In the data rows, 128 means zero.
Here are some points, one per row:
[120  81 197 157  32 109 120 123 111 135 124 111  36  64 119  73 133 102
 142 135  80  67 104  71 111 152 171  78 179 150 106 137 142 164 197 154
 243 104  80 120 150 172 133 132 134  38 166 202 162 185 151]
[105 146  92  78 124 106 185 161 165 140 129  80 149  90 157 180 108  55
  64  94 190 113 167 154 132 150 179 107  81 179  66 127 168  65 123 119
 111 101 122  76 158 135  76 142 141 124  90 128  73  78 190]
[151 134 120 148 145 116 118 129 144 130 151 107 139 154 106 108  90 158
 128 138 131 116 116 137 124 133 119 135 131 109 130 102 119 133  81 135
 105 126 193 103 150 144 110 139 164 119 127 120 132 142 112]
[ 64  74 172 103 123  91 149 162  76 170 108 197  77  78 137 123  75 139
 139  54 106 169  81 114 191  47 131 199 134 130 117 148  22 105 112 125
 106 121 176 167  63  69 179 181 155 129 129 148 139 136 103]
[ 62  51 189  93 120  88 148 131  68 186 111 191  74  93 138 108  94 136
 146  57 115 163  80  87 178  46 146 182 126 134 111 156  11 101 116 113
 104 106 183 165  45  69 195 181 149 130 126 150 144 133 113]
[118 165 116  81 115 121 167 179 183 134 144 118 122  95 174 172 120  72
  97 102 180  88 153 168 186 123 168 136 108 164  89 123 162  81 116 155
 120 128 102  67 160 118 101 136 154 125 119 101  76  83 184]
[144 141 133 126 141 106 109 122 142 111 146 138 127 132 118 145 126 144
 148 138 135 105 119 115 129 146 131 142  90 119 142 123 114 157  97 121
 116 133 118 144 127 132 125 121 119 122 144 121 126 123 120]
[119 100 121 102 166 109 116 113 131 140 160 137 132 149 123 139 125 136
 119 149 131 109 114 112 172  76 148 118 114 130 133  81 123 116 135  94
 121 136 126 119 139 132 114 118 112 120 150 135 148 157 150]
[159 132 127 163 168 134 125 102 152 111  90 151 114 148 124 133 151 157
 133 135 144 144 112 154 106 124 114 153 152 128 124 170 119 140 138 177
 101  90 141 171 102 122 165 121 152 123 117 111 132 127 120]
[146 171  83 157 113 167 115 174 143  74  93 129 177 151 104  79 175 119
 130 185  88 116 198 143 103 170 133 141 125  91 161 126 130 153 135 117
  96 200 102 134 179  82 127  70  62 164  62 141  97 148 111]
[148 170  83 164 118 168 117 155 143  75  96 114 167 156  98  84 179 113
 153 179  74 108 189 126 124 160 136 146 111  73 155 112 128 164 162 133
  85 210 113 136 162  79 140  68  55 164  73 140 103 150 119]
[172 179 129 142 152 173 117 148 125 151 141 138 156 120 244 177 131 153
 139 106 127 176 141 122  65 101  88 103 126 192 139 152 133 121 158  86
 162 157 110 113 126 149 128 143 133 155  84  75 148 115  87]
[ 47 217 166 126 138 214 204 184  38 120 141 133 117  89 139  85 135 156
 126 107 147 235  95   7 158 151  59 127 223 124 191  27 183 232  69  64
 176 101 139 144 129 145  62  79 114 207 117  65 205  38  77]
[131 133  99 114 103 115 121 133 128 125 135 142 136 129 102 133 116 140
 138 139 148 133 113 147 100 141 113 136 135 108 149 126 110 106 115 116
 122 130 107 141 160 163 130 117 115 124 134 136 132 132 126]
[123 102 137 147 139 113 102 118 138 166 183 153 125 130 158 146 115 146
 175 164 125  89  98 101 172  84 150 113  77 130 113  95 131 107 137 121
 135 110 136 145 122 105 145 102 124 110 108 147 152 147 164]
[115 127  63  97 114  77 123 134 104 149 116 148 137 122  71 147  67 128
 163 126 166 152 123 132 109 181  94 134 152  69 158 101 111  62 145 186
 103 148 113 161 173 228 133 115 117 113 142 148 163 150 100]
[140 178 119 120 148 174 137 152 113 149 145 144 147 115 211 158 118 161
 146 119 137 208 128  99  81 137  72 106 144 173 155 128 147 144 149  82
 174 172 127 140 131 144  99 129 123 168  88  77 164  93  96]
[147 138 130 122 129 126 122 122 154 118 147 134 132 130 120 134 138 140
 131 146 132 120 111 139 109 143 112 126 127 132 135 139 113 142  81  87
 137 111 119 129 147 121 146 116 124 127 133 120 120 133 144]
[115 112 156  50 105 199 185  37 138  73  61  95 158 128 143 181 179  77
  27 121 126 115 195 143  93 147 184  50  83 130  59 186 177  86 177 171
 159 151  98 122 112 106 127 145 160 116 142 142  75  78 146]
[145 123 109 161 180 114 128 110 148 101  91 150 108 130 108 121 157 161
 129 124 139 150  94 180  93 109  88 170 176 139 130 177 132 153 104 156
 121  44 142 194  99 121 172 120 174 111 107 113 117 122 124]
[147 136 124 146 135 131 118 128 134 126 130 119 127 138 121 133 145 132
 140 144 114 107 129 122 142 136 131 146 113 105 142 135 115 145 118 128
 106 152 122 132 144 120 135 107 108 132 138 124 128 134 129]
[122 119 158  88 134 183 158  69 147  91  68 104 147 134 139 173 158 104
  55 119 133 124 171 157 104 133 174  77  74 127  79 167 170 105 143 146
 153 130 118 122 125 104 118 147 141 118 156 147  80  95 143]
[145  92 109 126 120  92  77 109 125 130 155 113 155 165 101 114 146 102
 128 138 116 121 142 170 130 140 116 136 120 122 162 146 137 133 140 115
  96 104 101 125  89 117 147 137  89 153 180 124  91 132 148]
[131  92 117 115 140 105  92 116 120 135 122 125 147 179  79 136 124 110
 125 128 127 119 146 173 150 142 109 132 121 135 142 131 126 133 112  88
  82 125  99  92 107 125 127 141  92 164 181 129 112 138 143]
[118  87 177 196  60 131 137 106 102 131 142  97  42  73 135  76 174  86
 165 135  64  87  96  76 112 108 170  76 196 180 105 141 178 147 209 147
 255 140  91 105 157 155 120 116 153  41 152 181 175 198 167]
[176 145 124 185 182 117 101 141 151 136 180  62 158 193 105  79  19 204
 134 136 146 113 104 138 161 127 110 139 140  84  90  46 121 128  80 214
  83 127 255  74 141 148  73 179 224 105  94 114 145 168  56]
[138  89 111 134 124  86  83  97 127 134 145 118 154 168  87 129 149 104
 128 130 129 122 147 174 122 131  97 124 123 126 159 143 150 131 131  96
  72 103  96 105  73 118 134 141  86 156 177 128 109 129 142]
[138 149 124 142 118 121 109 129 131 141 128 134 127 133 122 116 136 148
 134 134 134 115 118 123 126 147 142 154 103 103 143 139 111 130 103 136
 141 126 108 139 115 160 123 141 107 126 148 115 135 119 122]
There is one direction along which these points spread out most. Take the direction at right angles to it along which they spread out most. Go by this last direction. For each point below, how far along it does it lie, from 0 to 99? The average is 50, and the first point in the table lies past the average. One standard deviation of the points above along it is 16.
[148 170  83 164 118 168 117 155 143  75  96 114 167 156  98  84 179 113
 153 179  74 108 189 126 124 160 136 146 111  73 155 112 128 164 162 133
  85 210 113 136 162  79 140  68  55 164  73 140 103 150 119] 27
[ 62  51 189  93 120  88 148 131  68 186 111 191  74  93 138 108  94 136
 146  57 115 163  80  87 178  46 146 182 126 134 111 156  11 101 116 113
 104 106 183 165  45  69 195 181 149 130 126 150 144 133 113] 78
[138  89 111 134 124  86  83  97 127 134 145 118 154 168  87 129 149 104
 128 130 129 122 147 174 122 131  97 124 123 126 159 143 150 131 131  96
  72 103  96 105  73 118 134 141  86 156 177 128 109 129 142] 46
[159 132 127 163 168 134 125 102 152 111  90 151 114 148 124 133 151 157
 133 135 144 144 112 154 106 124 114 153 152 128 124 170 119 140 138 177
 101  90 141 171 102 122 165 121 152 123 117 111 132 127 120] 48
[115 112 156  50 105 199 185  37 138  73  61  95 158 128 143 181 179  77
  27 121 126 115 195 143  93 147 184  50  83 130  59 186 177  86 177 171
 159 151  98 122 112 106 127 145 160 116 142 142  75  78 146] 63
[131 133  99 114 103 115 121 133 128 125 135 142 136 129 102 133 116 140
 138 139 148 133 113 147 100 141 113 136 135 108 149 126 110 106 115 116
 122 130 107 141 160 163 130 117 115 124 134 136 132 132 126] 45
[123 102 137 147 139 113 102 118 138 166 183 153 125 130 158 146 115 146
 175 164 125  89  98 101 172  84 150 113  77 130 113  95 131 107 137 121
 135 110 136 145 122 105 145 102 124 110 108 147 152 147 164] 59
[119 100 121 102 166 109 116 113 131 140 160 137 132 149 123 139 125 136
 119 149 131 109 114 112 172  76 148 118 114 130 133  81 123 116 135  94
 121 136 126 119 139 132 114 118 112 120 150 135 148 157 150] 53
